One turn moves each row of this set onto another row. After a few examples, where does it send each row asked below?
Gib: [ -0.4  14.2  13.6 -25.9 -13.0  15.2  29.4  20.8   0.9  14.9 -18.4 -20.0]
Kaz: [  0.1   5.9   1.5 -15.3 -18.2  -6.3  -2.2  -1.0   7.1 -21.3 -19.4 -15.9]
setar: [-14.6  -2.9  27.2 -18.5  -6.5  18.1   7.6  11.5   7.2  15.7  10.0  10.3]
Tapo: [ -1.2  -8.2  14.0   3.8 -21.1   2.6   8.1 -16.1  -2.7  26.7 -23.1 -16.1]
Nik: [ -4.0 -11.8  25.9  -2.9 -18.5  18.5  10.0 -13.3  -8.6  33.3  -8.1  -8.2]
petet: [  6.7  -0.9  39.0 -23.2  20.5   2.0  25.6   6.4 -18.7   2.6 -11.7 -20.8]
masak: [-14.6 -26.6  26.7 -18.1  17.4  22.0   3.6  -7.2   4.9   0.8  -7.9 -12.0]
Sav: [  6.5  15.3   7.7 -24.9 -17.0  10.3  29.9  16.5   2.9   5.6 -17.7 -21.3]
dif: [ -3.7 -18.1  21.7  -5.9  30.9   5.4   3.4  -0.8  -5.8 -12.1  -3.2 -19.6]
Tuvug: [-31.0   1.0  14.0 -10.4   4.4  -8.9  24.0  -0.8  -8.4   4.1  -2.3   4.3]
Suv: [  4.2   6.6  16.9  -3.6   6.3 -19.0  34.0  -9.0  -8.2   7.2   5.1  -8.6]
liko: [-12.7   6.2   6.9  -3.4   0.1 -13.1   6.2   7.5  13.7   5.2 -33.7 -11.8]
ral: [ 14.3 -19.8  -3.2 -33.1  10.9 -10.0  13.2  -5.2  -6.2  -2.1   7.0  -1.4]
Bifa: [  9.1  23.4   2.4 -13.5 -12.4   7.9  14.7  28.6  -1.2   5.9  -4.6 -18.1]
Pak: [  5.2   6.5  25.3 -14.8  -5.7  19.8 -18.4  -2.6   8.8  29.8  -9.0 -19.1]
Duka: [ -0.6 -12.2  16.7 -12.7 -31.3  11.1   8.9 -21.8 -17.5   2.6  -6.9 -14.2]
zerog: [ -5.0 -18.1  24.2  -1.6  18.1  13.5  -2.9  -0.9   9.1   5.2  16.5  -3.1]
bak: [ -5.9 -21.0   4.7  -6.9  -2.7   6.4  -1.0 -14.3  20.6 -12.9 -12.1 -12.3]
pozo: [ 11.3  -2.1  17.7   6.5 -12.7   2.6   2.6  -1.8 -27.9  12.1  16.8  -9.0]
Vovo: [ 12.7 -23.8  22.0 -11.9   2.7  17.5   7.4 -16.8  17.4   0.2  11.2  -8.8]
kataz: [  4.7  18.9   7.7 -18.9 -13.3  14.1  14.0  30.2  -3.9   3.0   2.5 -12.9]
kemu: [-27.2   4.2   7.6  -7.7  -5.9 -10.2  20.8  -3.6  -2.0  -0.3  -1.0   5.0]
zuko: [ -5.6 -19.6  -1.1 -24.7  18.5  -4.4   5.3   6.6   6.3  20.4  -2.5   8.8]
vuv: [ 10.1   8.9  25.3  -4.9  16.7  -5.3   7.7   8.4   2.3  18.3 -26.8 -25.8]
magod: [ 21.8   4.4  11.5 -14.0 -22.1  -4.7  13.1  -7.4   8.0 -14.1   7.6  -5.2]
tib: [  2.9  11.8  13.9 -29.3 -18.0  19.3  31.2  19.1  -0.2   9.8  -7.8 -16.0]
Bero: [ 26.5 -15.2   1.8 -25.2  15.1  -2.4  -5.8  -3.3   5.5  21.1 -10.8 -13.2]
Vunis: [ 13.5 -20.0   0.0 -31.2  19.6 -11.8  14.6  -2.1 -12.5  -0.6  -2.0  -5.6]
guga: [ 10.5   2.1  15.3  13.6  -1.4  -8.0   3.7  -2.4 -29.7  10.9  -3.7 -21.3]
tosa: [ -1.7 -20.4   2.3 -41.3  13.2   8.5 -13.3   1.5  -5.0   4.3 -12.4  -6.1]
Sivid: [  1.2  23.2   6.0 -17.1  -5.2   9.4  15.6  30.8  -7.7   4.8  -9.8 -20.3]
bez: [  6.7   7.6  23.9 -28.9  -5.9  14.5 -15.1  -8.8 -13.2  -2.8 -15.1 -32.0]
tezu: [  4.0  14.0   7.7 -23.5 -23.3  15.7  28.2  17.9   7.4  10.0 -10.2 -15.3]
vis: [  4.3 -16.0   8.1  -4.8   4.1   3.6  -2.9 -10.3   8.1 -20.6  15.0  -7.8]
pese: [ 17.9   2.9  20.5  -9.5 -16.3  11.3   2.0   2.6  17.5  15.3  17.0   0.2]
dusup: [ -5.0 -12.2  24.4 -13.4 -13.9   9.1  14.4 -15.7 -27.2   8.8 -22.4 -23.4]
dinon: [  5.7   3.7  21.8  -7.2   3.1 -12.4  33.5  -9.1  -8.2   9.0  15.0  -2.1]
gamu: [  8.6   6.6  20.9 -29.6 -14.0  17.2 -16.5 -11.1  -7.7  -4.1  -5.9 -24.9]
zufa: [-10.7  -2.6  36.6 -34.7   5.9  22.1   4.6   9.7 -17.2  -1.0  -1.1  -9.6]
Katav: [-14.4  -1.0   2.2   9.5 -17.5  -1.5  -7.9   0.3 -19.3   4.2  -0.9  -8.5]
Ser: [-19.8  -2.9  17.3   2.7  -3.3   7.1  -4.7   7.1 -31.4  11.9  -2.1  -8.0]
Sosov: [ -2.9 -17.1  -9.3 -19.9  12.2 -12.0   5.1   2.5   8.5  16.0  -7.1   5.8]
gebo: [  0.5 -12.8   6.1  10.6  18.8  -4.3  -4.0  -4.8  16.6  -3.8  -7.6 -16.6]
pir: [  4.9  22.1  10.5 -18.1  -5.7  12.8  17.9  30.6  -7.9   8.8  -2.2 -17.4]
Rit: [  2.5 -17.7  -7.1 -36.9   3.6   3.5 -16.1  -2.2   1.6   0.3 -13.4  -6.8]
vez: [  6.8  10.6  17.5  -9.8  -9.3  13.0 -19.5  -7.1  10.7  25.0 -15.4 -22.6]
Tuka: [ 26.8 -16.2   3.6 -28.5  11.5   5.5  -6.2  -3.6   5.9  22.4   0.8  -9.8]
mufaz: [  8.6 -20.3  20.1  -4.5  18.3   3.3   9.6 -14.9  10.5  -2.0 -18.8 -26.1]

magod -> zufa
tib -> Sivid
Where do these go?
ral -> tosa
Ser -> Tapo
vez -> dinon
vis -> masak

